128 stands for zero in the data rows.
Here is a table of points, one per row:
[142 142 164 139 126 144 120 104]
[145 137 139 128 125 126 115 110]
[134 129 137 135 123 123 123 143]
[137 137 156 134 130 124 143 173]
[138 143 138 130 136 123 127 141]
[138 139 140 134 137 126 119 105]
[136 132 121 136 122 134 121 107]
[144 141 143 130 128 122 122 130]
[146 133 130 149 142 155 115  63]
[132  72   0 124  71 109 102 131]
[146 140 151 135 132 140 120 108]
[148 135 149 124 103 131 127 126]
[141 124 141 140 156 137 136 174]
[148 135 139 133 121 141 119  91]
[142 139 137 146 144 151 114  73]
[109 127 139 132 106 109 138 192]
[128 138 135 136 150 120 125 143]
[142 138 157 126 113 126 135 166]
[143 138 159 144 146 135 135 121]
[118 120 106 124 128 118 107 130]
[122 135 132 126 141 118 140 152]
[146 141 157 129 128 144 126 109]
[124 109 131 147 135 126 144 154]
[149 142 152 131 128 143 119  97]
[136 129 137 143 169 135 135 153]
[149 134 133 136 151 137 104 102]
[148 138 160 132 129 145 121 114]
[146 140 141 139 153 145 114  98]
[149 135 151 130 126 140 113 110]
[151 138 144 138 154 156 116  81]
[150 138 151 129 126 140 115  98]
[150 141 153 132 128 141 121 105]
[ 94 143 116 110 110 111 154 181]
[108 117 139 136 111 120 129 169]
[124 104 120 143 155 128 121 149]
[120 137 131 139 125 122 149 181]
[154 135 127 137 145 153 110  83]
[143 140 142 140 147 134 108  95]
[152 131 144 133 114 147 120 100]
[153 133 139 131 144 143 105  85]
[108 131 112 123 121 114 139 175]
[ 72 137  73  81 105  98 149 172]
[150 138 139 144 149 155 116  68]
[ 34 110  30  51  46  57 166 209]
[157 126 135 138 104 151 126 108]
[144 138 155 141 127 153 123  80]
[128 106 124 141 164 132 145 157]
[ 84 110  58  99  97 107 139 154]
[127 127 149 138 133 128 133 142]
[  4 122  37  45  66  53 156 199]
[151 131 157 134 103 140 129 102]
[153 122 112 143 117 155 123  95]
[139 141 149 146 165 140 133 128]
[149 138 144 127 125 133 113 102]
[148 136 149 129 130 132 112 119]
[ 91 142  86 105 131 116 143 145]
[104 143 125 120 124 120 147 162]
[148 138 146 128 116 132 122 128]
Along one direction, these points spread out more than along any other. How far along it is each point below, from 0 to 99? 50 is the average, and the first point above lies past it.
[102 141 125 122 121 118 151 162] 37
[132 130 137 146 165 131 117 117] 57
[ 61 119  60  63  56  77 136 183] 7
[146 135 159 126 107 132 133 116] 55
[115  91 109 137 139 125 132 161] 40
[142 134 160 135 121 153 137 108] 60
[148 133 146 137 123 140 125  97] 60
[ 98  62  74 124 115 112 164 201] 21
[130 116 134 143 145 129 127 145] 50
[154 133 126 137 134 151 108  82] 63
[144 132 129 137 132 140 112  89] 60
[143 142 145 126 136 119 124 149] 50
[  0  77   0   0 106  10 158  60] 0
[142 137 141 137 156 131 134 138] 54
[140 130 139 148 172 143 117  96] 63
[146 130 142 129 103 143 127 101] 56
[141 138 155 135 124 135 124 104] 59
[144 133 158 137 124 153 139 110] 60
[146 138 148 134 142 142 114  89] 63
[122 114 131 134 127 117 119 151] 45
[143 140 137 123 119 114 129 118] 51
[124 102 117 143 145 127 133 155] 44
[ 27  32  76 123  85  34 151 133] 12
[127  69  93 128 172 130 187 243] 27
[136 130 142 150 148 144 118 120] 58
[149 140 153 131 130 144 112  97] 62
[144 131 139 136 153 128 135 172] 48
[152 132 134 140 141 160 126  82] 64
[142 141 133 127 140 118 114 131] 52
[141 134 143 121 106 114 131 159] 44
[143 136 147 135 144 137 136 137] 54
[146 141 141 134 136 136 124 119] 57
[147 133 137 132 124 140 118 101] 58
[118 113  76  95 106 108 123 158] 30
